In the rows, 128 means zero.
These are runs of 8 systems, one row a step. Runs of the same system follow the same rule from any start.
C, trace 1:
[[109 119 129  93 131 103 100 135 124 110 163 136 174 121 132  85 174 187
  192 141]
 [172 116 145  82 188 128 140 146  99 143 134 156  96 144  88  78 105  81
  109 118]
 [ 79 178  94 138 164 127 130  95 129 135 107  91 135 147 137 132 180  92
  150 167]
 [150 138 155 156 137 123 181 121 129  81 182 132 130 125 116  57 123 175
  155 140]
 [116 150  88  92 121 183 130 126 131 183 126 125  91 124 148  73 109  86
  114  91]
 [110 156  82 127 138  95 168 106 108 117 196 128 134 111 151 186 118 122
  150 165]
 [151 120 136 177 136 148 186  87 114 131 106 105 118 148 125 100  94 173
   68 100]
 [ 74 115  75 100  82 160  81  99 125 153 143 124 136 123 146 128 128 167
  162  93]
 [152  83 126 124 138 107 142 123  90 109 175 170 109 133  84 176  72 107
  114 124]
 [ 88 112 111 184 111 145 114  84 131 135  58  98 120 154 119 148 148 105
   89 120]
 [106  87 133 151  69  99 105 131 138  81 171 158 142 109 123 109 152 173
  175 127]]
S, trace 2:
[[103 138 158 170 137 133  89 113 131 105 131 134 155 143 130 195 156 196
  143 162]
 [187  96 141  95 131 126 100 164 130  80 135 149 171 130  61 110 113 170
  131 107]
 [108 131 181 100 179 142  88 163 125 136 134 125  93 144  95 110 140  90
  179 166]
 [134 188 102 174 121 146 133 134 163  62 159 150 142 125 100 127 162 107
  133 166]
 [158 126 127 127 103 127 128 199 166 123 106  92 108  92 124  80 154 158
   86 140]
 [122 160 143  83 119 142 111 177 149 158 137 139 167 102 188 144 136  81
  173 123]
 [200 207 111 124 169 136 172 123 141 136 136 120 122 125 133 151  97 133
  103 153]
 [ 98 147 155 143 138 174 113 132 134 141 112  73 142 134 154 152 139 217
  116 135]
 [148 126 126  80 123 182 113 138 128 104 156 139 193 131 104 128  79 136
  150  70]
 [125 145 152 112 180 185 122 131 124 145 127  97  62 152  81 124  83  94
  130 138]
 [ 81 154 108 191  89 184 105 112 158  85 138 123 119 128 115 165 139 116
  131 134]]
Y, trace 3 (11 x 20):
[[ 98  91 127 123  71 193 114 140 135 134 145 118  94 112 120 115  75 115
  124  73]
 [128 114 113 121 101 119  87 117 134 156  99 152  97 126 119 186  97  43
  152 124]
 [149  93 117 189  79  75 121  98 135 103 117 160 114 120 121 174 135 154
  108 138]
 [104  65 149 127  87 142  92 148 124 151  95 120 138 117 152 126 136 184
   96  87]
 [134  62 156  69 137  81  95 165  99 159 104 135 127 123 116 134 116  85
  152 121]
 [179 114 168 160 173  75 125 117 114 123  79 151 122 156  98 145 146 133
  101 161]
 [118 114 149 142 139 132 104 148 130  98 110 133 178 140 119  81 198 190
  110 127]
 [138 109 167  79 152 137 141 206 123 128 140 123 133 114 120  51 134  94
  123 117]
 [173 192 149 123 183 117 135 155 145 135 101 140 131 134 129 136 152  65
  125 171]
 [151 184 114 159 131 119 154 139 151  82 165 133 162 110 142 117 177 183
  121 167]
 [120 160 136  96 135 189 151 177 135 143 174  93 127 104 156  99 109 168
  115 116]]
S, trace 4, 11 rows:
[[ 90 103  88 155 105  91 145  88 104 121 183 145 104 119 151 115 157 194
  125 144]
 [127  65 144 120 134  87 165 152  88 113 109 126 182 131 127  95 144 106
   85  96]
 [117 126 100  96 137  80 127  75 114 168 108 111 107 140 138  94 138  98
  197 141]
 [113 136 137 191 129 114 193  84 105 111 177 163 114 130 165  90 143 146
  116 137]
 [103  88  79 111 131 106 132 129 100 139  90 106 160 135 124  83 177 148
   69 104]
 [102 100 122  92 113  84 167 112 105 142 158 102 135 107 156 106 102  96
  201 123]
 [141 152 137 177 158 125 184  66 110 142 103 148 119 160 152  86 135  97
  103 118]
 [ 80 101  54 127 105 112 127  92 105 152 138 110 112 123 145 105 158 195
  103 120]
 [110  66 148 118 116 104 184 140  86 119 148 118 170 113 147 115  98  94
  125  88]
 [131 135 104 124 152 109 135  54 112 173  73 121 100 163 128 100 126  84
  144 119]
 [ 87 110 104 176 101 113 164  77 108 122 184 148  97 119 158 123 133 177
  124 136]]
M, trace 5:
[[164 111 113 119 113 115 174 124 120 147 140  89  87 105 134 167  46 155
  116 125]
 [ 98 113 167 145 126 178 135  95 112 156 116  90 134 143 148 186  71 152
  130 101]
 [140 104 112 130 126 162 105  77 107 108 125 150 151 166  73 163  72 134
  130  85]
 [ 72  94 119 141 141 171  94 122 104 118 122 130  98 160  74 148 133  83
   93 125]
 [ 90 115  91 147  88 123  92 135 141  92 106 148 174 129 107 146 171  61
  127 115]
 [132  90 102 151  82  69  89 150 149 121 106 160  82 107 109 120 173 107
  119 154]
 [116 122 132 140 118  77 113 167 128 150 119 145 142 103 184 170 187 153
  105 160]
 [185 101 148  99 138  51 134 163 124 124 113 109 160 107 127 144 132 187
  138 153]
 [134 116 213 118 181 127 116 139 114 156 105  98 123 145 135 121 134 196
  145 153]
 [156 154 157  98 193 155 122 113 110 115 140 144 194 162 108 101 131 171
  157 120]
 [134 143 138 105 191 165 136 141 115 106 148 114 110 154  65  52 133 112
  129 140]]
L, trace 6, 11 rows:
[[112  74 134 106 144 105 164 135  79 132 158 142 110 130 116 133  90  53
  114 113]
 [125 139 133 177 137 128 101  80 142 143  41 104 128 165 119 138 161 136
  115 138]
 [ 98 103 120 149  78 116 132 126 138  83 199 144 117 101 126  80 142 168
  177 134]
 [124 106 103  89 145 123 118 170 102 174 108 160 120 123 146 117 147  79
   56 106]
 [108 147 130 142 136  81 146  82 129 155  94  66 132 130 166 151 141 143
  184 168]
 [157  92 185 174 109 113 157 138 122  90 155 183 150 123 132  97 125 154
  108 109]
 [117 131  83  61 154 149  85 139 118 171 106 118 143 138 126  95 160 182
  107 111]
 [105 100 145 112 157  84 182 119  89 119 159  90 122 127 121 128  97  86
  175 149]
 [159 127 160 188 140 137 126 114 141 110  60 143 137 160 104 102 155 124
   76 116]
 [100 141  81 110 104 138 114 120 143 114 174 109 111 115 119  64 157 194
  171 137]
 [125 100 117 107 151 110 177 161  89 148 151 151 109 115 139 112 112  48
   76 115]]
M, trace 7, 11 rows:
[[110 126 143 163 109 124 160 136 133  45 175 137 198 118 114 110 149 123
  150 127]
 [167 116 119 109 106 140  98 157 155 166  74 135  72 120 113  70 128 110
   96 106]
 [ 89 167 118 113 138 119 117 119 120 147 182 143 135 116 176 175 151 122
  187 167]
 [201 121 142 163 129  89 194 147 135  91 116 127 139 113 111 118 106 122
   77 132]
 [ 92 139 126 106 119 174  91 136 146 170 103  66  97 122 146 124 127 190
  141 126]
 [147 115 163 117 134 122 144 114  98 105 186 187 172 132 137 138  90 111
  176 102]
 [159 146 112 136 173 148 135 120 125 147  73  96  77 153  84 132 118 107
   61 143]
 [ 56 139 118 150  96 167 121 124 139  83 169 101 170 119 130 131 149 148
  174 128]
 [186  91 135 119 100 115 126 148 133 131 113 190 108 120 106  87 103  76
  107  88]
 [ 88 174  90 121 149 128 101 117 131 173 122 102  85 126 152 182 155 117
  128 175]
 [147 110 146 166  95  89 180 141 133  59 159 132 186 102 130 137 124 141
  127 124]]
C, trace 8:
[[105  66 147 124 118 136 133 136  98  85 133 107 183 137  88 165  85 106
  128  91]
 [144 102 147 160  85 112  89  75 153 139  67 135 102 141 113 137 108 102
  178 116]
 [109 125 149 171 109 141  81 156 147 102 158 189  91 124 114 144 169 136
  119 159]
 [136 105 111 132 104 124 143 203 143  91 112 123 154  99 109 115 148  74
   67 113]
 [128 105 154 123 100  61 141 136 136 168  84 100 136  97 186 124 147 100
  168 136]
 [185 155 161 126 161 105 112 131 125 154 124 195 134 136 162 127 159 177
  116 143]
 [132 136  96  77 178 139 103 179 119 134 112  88 138 132  92 111 164 162
   78 145]
 [104 114 167  85 179 115 150 131  98 118 132  80 182 142 118 116 120 105
  189 132]
 [176 175 150 134 160 141 122  71 143 141  99 147 106 162 111  88 111 112
  185 134]
 [ 95 181 109 139 147 184 114 147 146 112 180 122  75 128 106 114 156 139
  126 170]
 [124 145 115 130 120 154 202 161 128  87 172  97 159 103 129 103  99  76
  113 111]]
N, trace 9 (11 x 20):
[[152 187  96  80 141 128 105 132 153 162  90 119 156 127 143 146 134  76
  172 132]
 [154 161 124 172 112 118 143 136 150  88 189 150  91 103 118 168 124 156
  129 180]
 [140 139 144 111 118 175 138 161 132 139 126 131 193 112 173 123 122 168
   87  78]
 [154 113 128  73 142 100 122 134 123 130 126  68 128 122  92 156  80 146
  186 145]
 [146 167 190 176 182 168 148 102 117 137 132 146 100 160 130 156 107 132
  100 145]
 [128 138  82 106 128 162  71 109 135 109 116 132 174 156  89 115 154 190
  128 104]
 [109  92 170 125 127 157 116 193 128  92 156 105  94 115  75 134 100  82
  138 139]
 [145 198 122 120 144 166 114 120 152 166  81 145 145 140 163 153 126  57
  133 119]
 [150 143  79 148  84 110 103 126 156  88 168 143 115 104  99 167 132 179
  149 162]
 [133 111 187 130 109 166 144 189 130 128 141 137 161 107 167 143  99 135
   88  90]
 [165 138 117  69 142  99 106 111 129 161  84  90 156 132 125 167  97 133
  182 131]]
G, trace 10, 11 rows:
[[132  84 157  97 119 124 132 132 104 166 139 173 136 124 172  64 126 154
  131  82]
 [138 134 116  95 207  97 136 107  84 171 106 141 114 159 119 152 136  91
   97 148]
 [ 94 118 153 174 158  92 154 112 107  80 156 102 142 139 117 118 177 186
  140 179]
 [155 123 132 127 129 158 135 117 132 116 100 140 147 148 109  19 141 145
  117  80]
 [105 154  93  87 166 137 129 123 106 179 157 130  55 130 130  96 135  96
  134 152]
 [ 97 157 124 195 141 122 196  90 111  93 165 134 147 137 152 141 142 104
  115 145]
 [152 146  92 149 101 126 155 102 158 128  77  67 134 126 129  71 132 176
  115 113]
 [ 97 115 116  88 121 160 134 109 102 189 172 134  86 120 175  99  96 159
  146  96]
 [112 132  98 141 168 130 156  71  86 139 116 125 146 163 122 189 102  94
   94 122]
 [ 89  99 110 165 106 109 117  99 133 100 107  61 129 135  98 127 149 205
  139 151]
 [105  82 121 113  92 170  97 109 116 140 130 166 131 141 127  70 120 139
  130  59]]
N, trace 11 (11 x 20):
[[123 164 174 146 175 179 127 146 141 137  89  91 126 151 129  86 165 169
  102 143]
 [114 153 116  83 154 159 104 126 126  98 174 127 149 142  82  80 130 125
  202 134]
 [149 163 113 119 158 169 147 181 130 122 161 144  81 118 103 123 120  75
   66 144]
 [104 192  71 134 104 167 137 125 166 119 119  83 166 115 152 144 142 122
  127 122]
 [175 135 132 139  78 145 155 137 158  92 173 130 112  96 115 118  61 133
  167 113]
 [130 142 124  97 135 174 130 119 113 196 128 124 112 123 173 171  74 147
   92  94]
 [132 113 102 140 130 118 125  82 112  96 117  97 165 149  82 198  88 158
  135 127]
 [142 103 199 171 120 174  99 124 143 133  82 127  90 149 100 117 101 146
  108 105]
 [ 87 112 119  89 132 157  48 104 117 156 119 149 141 155 113 151 131 113
  180 109]
 [148 106 130 149 129 109 103 166 130  88 133 171 109 129  69 176 133  65
   97 155]
 [114 153 146 158  93 141  91 164 174 143  77 126 151 113 176 149 178 118
  122 130]]
G, trace 12:
[[133 171 112 118 130 195  96 147 160 131 124 133 102 133 111  49 158 150
  123 120]
 [114 162  80 102 128 143 164 135 116 133 196 151 104 110 138 113 109  54
  141 130]
 [120 167 136 202 121 133 188 113 150 114 106  82 118 117 156 158 120  97
  104 148]
 [151 155 105 125  76 134 127 103 163 141 121 103 149 106 167 112 113 205
  167 108]
 [145  97 112  83 131 154 138 123  93 174 153 138 106 123 133 158  49 138
   91  83]
 [ 76 126 131 131 169 138 110 110  99 134 106  86 157 156 119 216 129 124
  127 148]
 [122  80 137 156  91 119  94  96 137  72 120 121 150 142  69 118 124 170
  172 115]
 [120 100 112 111 102 169  63 158 135 146 106 166  91 133  99  99 142 114
   86  97]
 [ 85 125  89 107 124  98 113 152 118 128 153 153 130 114 138 159 162  46
  148 151]
 [142 109 160 200  82  72 163 135 149  94  93 123 126 105 144 127 145  97
  118 145]
 [172 141 131 106 107 108 107 148 156 173  90 142 133 108 178  92 157 185
  124 121]]
R, trace 13 (11 x 20):
[[146 156  91 126  94 167 110 179 164  89 137 113 156 101 103 180 119 136
  100 125]
 [114 109 183 141  93 156 105 161 145 131 152 126  79 102 127 173  81  98
  165 138]
 [176 157 158 143 126 136  87 100 146 118 142 197 135 145 117 170 109 153
  171 133]
 [145 129  98 126 130 129  88 177 138  92 153 131 122 120  79 175 148 180
   90 162]
 [105 100 197 144 111 155  94 188 145  85 132 114 148 119 101 161 118  98
  153 131]
 [182 145 162 119 121 121  82 132 159 119 131 170  96 129  98 121 114 117
  202 152]
 [137 153 146 142 170 128 106 160 126 100 174 162 127 134 109 146 175 188
  112 182]
 [145 149 152 118 124 156 118 205 167  75 124  97 185 107 102 133 137 123
  131 133]
 [152 143 186 112 130 145 119 171 151 135 155 120  70 107 119 113  93 108
  189 159]
 [161 186 171 144 183 159 125 113 126 112 166 167 143 150 126 138 133 180
  146 157]
 [153 173  95 110 139 174 126 184 155  88 150  91 145 114  88 136 128 165
   93 139]]
R, trace 14, 11 rows:
[[115 173 101 119 114 132  92 158 167  96 113 107 192 116 126 159 174 120
  163 151]
 [159 106 168 141 100  97 162 190 142 104 170 131  82  81 128 115 103 108
  135 156]
 [153 174 191 117 167 154  92 133 138 164 107 160 153 143 168 149 139 150
  150 134]
 [163 137  94  93 145 104 141 147 125  88 170  93 147 114  86 149 110 191
  142 156]
 [122 113 204 143 159 193 129 178 123 125 122 114 109 139 106 124 102 112
   84 116]
 [129 168 126 111 127 159  88  85 156 120 125 113 136 149  98 116 111 140
  226 133]
 [138 136 115 161 141 148 153 143 121  84 204 173  84 124  92 104 136 149
   85 149]
 [ 96 179 132 143 120 193 103 158 164 117 104 112 174 129 149 155 160  94
  130 126]
 [151 139 117 131  75 100 154 142 158 108 182 121  90  80 134 137  88 120
  187 151]
 [151 155 178 149 151 163 118 139 124 156 140 189 118 133 169 164 123 146
   87 128]
 [142 151  82  94 120 128 103 135 143 113 128  82 173 117 109 196 110 171
  152 141]]
Y, trace 15:
[[156 150 113 142 110 109 174 106 157 117  76  59 172 120 139 100 123 129
  148 117]
 [ 93 149 148 132 136 126 142  93 120 172 167 150  84 124 188  81 147 145
  175 141]
 [139 140  49  87 161 131 160 109  87 142 147 143 155 139 121 135 116 115
   69 102]
 [ 82 131 124 163 125 114 171 107 129 111 108  33 120 125 126 134 131 119
  143 157]
 [123 138 163 139 123 149 152  64 113 144 151 169 157 140 179  98 100 135
  185  89]
 [132 132  31  93 127 124 122  96 118 160 120 123  79 133 107  85 129 124
  103 119]
 [ 54 108 131 176 136 124 171 116  97 114 144 105 132 133 146 169 140  81
   98 143]
 [161 125 121 137  86 119 159  83 144 130  86 116 186 126 155 104  98 128
  157  76]
 [ 96 119 103 123 121 106 114  98 118 186 126 135  47 126 157  81 154 140
  146 143]
 [107 105 101 126 161 109 163 112  70 131 146 154 167 143 140 166 130 102
   64 108]
 [129 113 127 145 112  98 160 108 142 119  62  44 150 129 125 101 128 137
  144 126]]
L, trace 16 (11 x 20):
[[145 135 119  50 194 113 152 159  88 159 163 119 144 123 140 103 123 151
  122 136]
 [153 138 165 131 193 114 186 113 103 118  92  72 160 155 106 128 108 115
  117 136]
 [158 139 147 161 129 167 140 103 149  81 115 112 138 152  80  54 120 169
  140 109]
 [122 138  72  93 141 171 135 131 118 124 177 140  87 132  90  52 124 118
  111 111]
 [112 153  76 140 144 127 177 103 117 149 109  90  88 130 129 132 119  59
   87 140]
 [125 148 124 211  72 138 171  82 162 119 106 117 111 119 164 119 116 128
  123 120]
 [124 126  90 128  76 159 120 110 129 155 166 180 117 114 170 109 116 175
  108  82]
 [ 93 103  88  90 141 120 131 102  79 185 146 123 124 127 164 190  97 129
  108 114]
 [105  80 166 173 118 112 135  82 109 122  89 105 159 150 131 187 100 128
  139 115]
 [109  79 150 143  93 145  59 111 131 104 118 163 143 149  94 111 141 174
  156  99]
 [ 80  81  99  80 140 110  74 154  97 137 159 149 102 130  97 127 163 107
  139 141]]

Name the system that made each run.
trace 17, 2 rows:
[[125 102 150  66 133 151  91 122 116 169  96 101 137 140 115 151  69 101
  180  95]
 [134 159 144 165 151 169 133  76 122 118 163 162  86 155 105 161  82 110
  152 141]]
 | S
trace 18 (2 x 20):
[[177 144 138 117 100 116 141  91 150 121 107 148 170 128 137  90 102  90
  199  90]
 [139 158 128 134 142 135 103 127 142 171 138 148  24 124 131 136 132 142
  127 173]]
 | C
trace 19, 2 rows:
[[ 88 119 116 105  98 135  79 148 134 176 138 156  85 112 166  82 171 141
  147 123]
 [137 144 104 117 145 107 185 167 107 107 179 152 168 103 144 159 124  74
   90 132]]
 | S
trace 20:
[[ 70 141 125 170 124 163 160  99 131 106 150  63  86 131 112 116 115 124
  156 148]
 [136 128 115 156  72 175 144 111 142 120 130 175 155 122 154  97 108 107
  108  60]]
 | M
trace 21, 2 rows:
[[148 127 106 160 123 111 140 115 145  62  98  72 160 139  64 116 139 162
  122 141]
 [ 88 126 202 153 122 183 118 133 136 138 147 142 106 131 156  65 136 132
  159 113]]
 | Y
trace 22:
[[138 104 149 183  93 138 133  82 122  91 157 169 145 139 116 159  93 171
  132 101]
 [113  93  95 103  83 168  67 127 142 158  86 108  94 129 105 105 116 145
  119  86]]
 | Y
trace 23, 2 rows:
[[ 81 146 103 149 116  99 130 145 129 151 144 129 111  99 191 172 181 125
  108 173]
 [185 100 122 126  91  57 165 150 136 108 117 116 170  93 143 139 114 161
  121 121]]
 | M
trace 24:
[[ 89 112  58  93 118 107 104 159 114 132 168 118  77 105 106 143 152 122
  109 161]
 [130 112 180 171 135 135 174 134 112 106 128 111 159 130 134 199  81 104
   97 121]]
 | Y
trace 25:
[[141 176  73 135  99 177 119  80 147 124 167 179 134 133 135 110 114 144
  141 101]
 [109 105  83 128 119 135 153 144 111 123 173  96  58 106  99 154  90 134
   88 144]]
 | C
trace 26 (2 x 20):
[[110 173 164 142 133 137 131 143 160 134 106  93 180 116 184 119 179 166
  153 147]
 [185 172 107  74 145 156 145 140 132 130 159 138 176 120 135  85 111 171
  136 100]]
 | S
trace 27, 2 rows:
[[ 97 158 127 123 138 112 168 164 134 137 178  89  81  94 160  94 150 127
  152 179]
 [136 179 123 158 123 143 174 134 152 112 100 122 202 120 175 110 162 110
   97 108]]
 | S
trace 28, 2 rows:
[[184 146 131 142 168 126 152  98 124 123  70 132 151 164 102  71 133 122
   89 108]
 [ 69 124  90 106 135 136 133 123 119 149 132  65  99 123 134  66 169 164
  131 141]]
 | R
trace 29, 2 rows:
[[151 139 187 166 167 128 169 115 103 153 131 173 117 142 167 153 110 104
   87 131]
 [127 122  74 109 130 103  85  97 127 133  90 110 164 144 115 125 171 207
  126 126]]
 | N
trace 30 (2 x 20):
[[113 102 161 117 130  84  87 115 109 166 133 178 114 130 155 178 131  97
  179 146]
 [191 119 117 142 143  60 123 119 122 104  99 152 159 135 104 165 147 168
  101 148]]
 | R
trace 31, 2 rows:
[[142 115 194 135 133 131 165 165 109 135 192 171 107 106 165 123 103 130
  116 126]
 [156 168  58 110 122 138 120 125 149 155  70 115 154 125 139 152 134 109
   72 106]]
 | C
trace 32, 2 rows:
[[138 146 105  81  95 131 123 186 166 150 113  68 124  84 152 108 127 138
  140 131]
 [153 152 186  97 165 120 160 151 109 160 155 141 155 117 179 174  93 115
  153 135]]
 | C
trace 33 (2 x 20):
[[ 93 126 136 140 118 167 116 105 115 170 125 136 140 137 189 152 131 194
   98  97]
 [145  63 127  97 127  94 115 121 102  93 122 111 173 142  68 143  95 137
  155 107]]
 | N
trace 34 (2 x 20):
[[129 171  83 166  61 138 153  84 165 109 141 124 143 106 163 131 111 117
  171 112]
 [143  97 106 143  85 132 150 129 123 149 161 154  59 101 139 133  80 140
   80 109]]
 | M
trace 35, 2 rows:
[[140  80 153  96 161 142 141 153  78 140 168 166 138 134 122 122 100 171
   71  99]
 [ 83 113 121  98 177 122 108 108  95 125 105  79 152 162  85 164 130  90
  152 140]]
 | S
trace 36 (2 x 20):
[[161 163 149 139 184  98 164  72 114 161 113 139 101 156 140  88 127 118
  156 153]
 [138 159 106 153 169 124 171 100 108 122 168 127 112 141 132  99 155 209
   89 158]]
 | G
trace 37, 2 rows:
[[135  87 144 173  78 133 123  91 138 123  77 151 124 140 126  72 127 105
  126  81]
 [ 94 121  58  96 114  97  91 105 113 160 144 166 111 128 148 101 178 129
  150 134]]
 | R
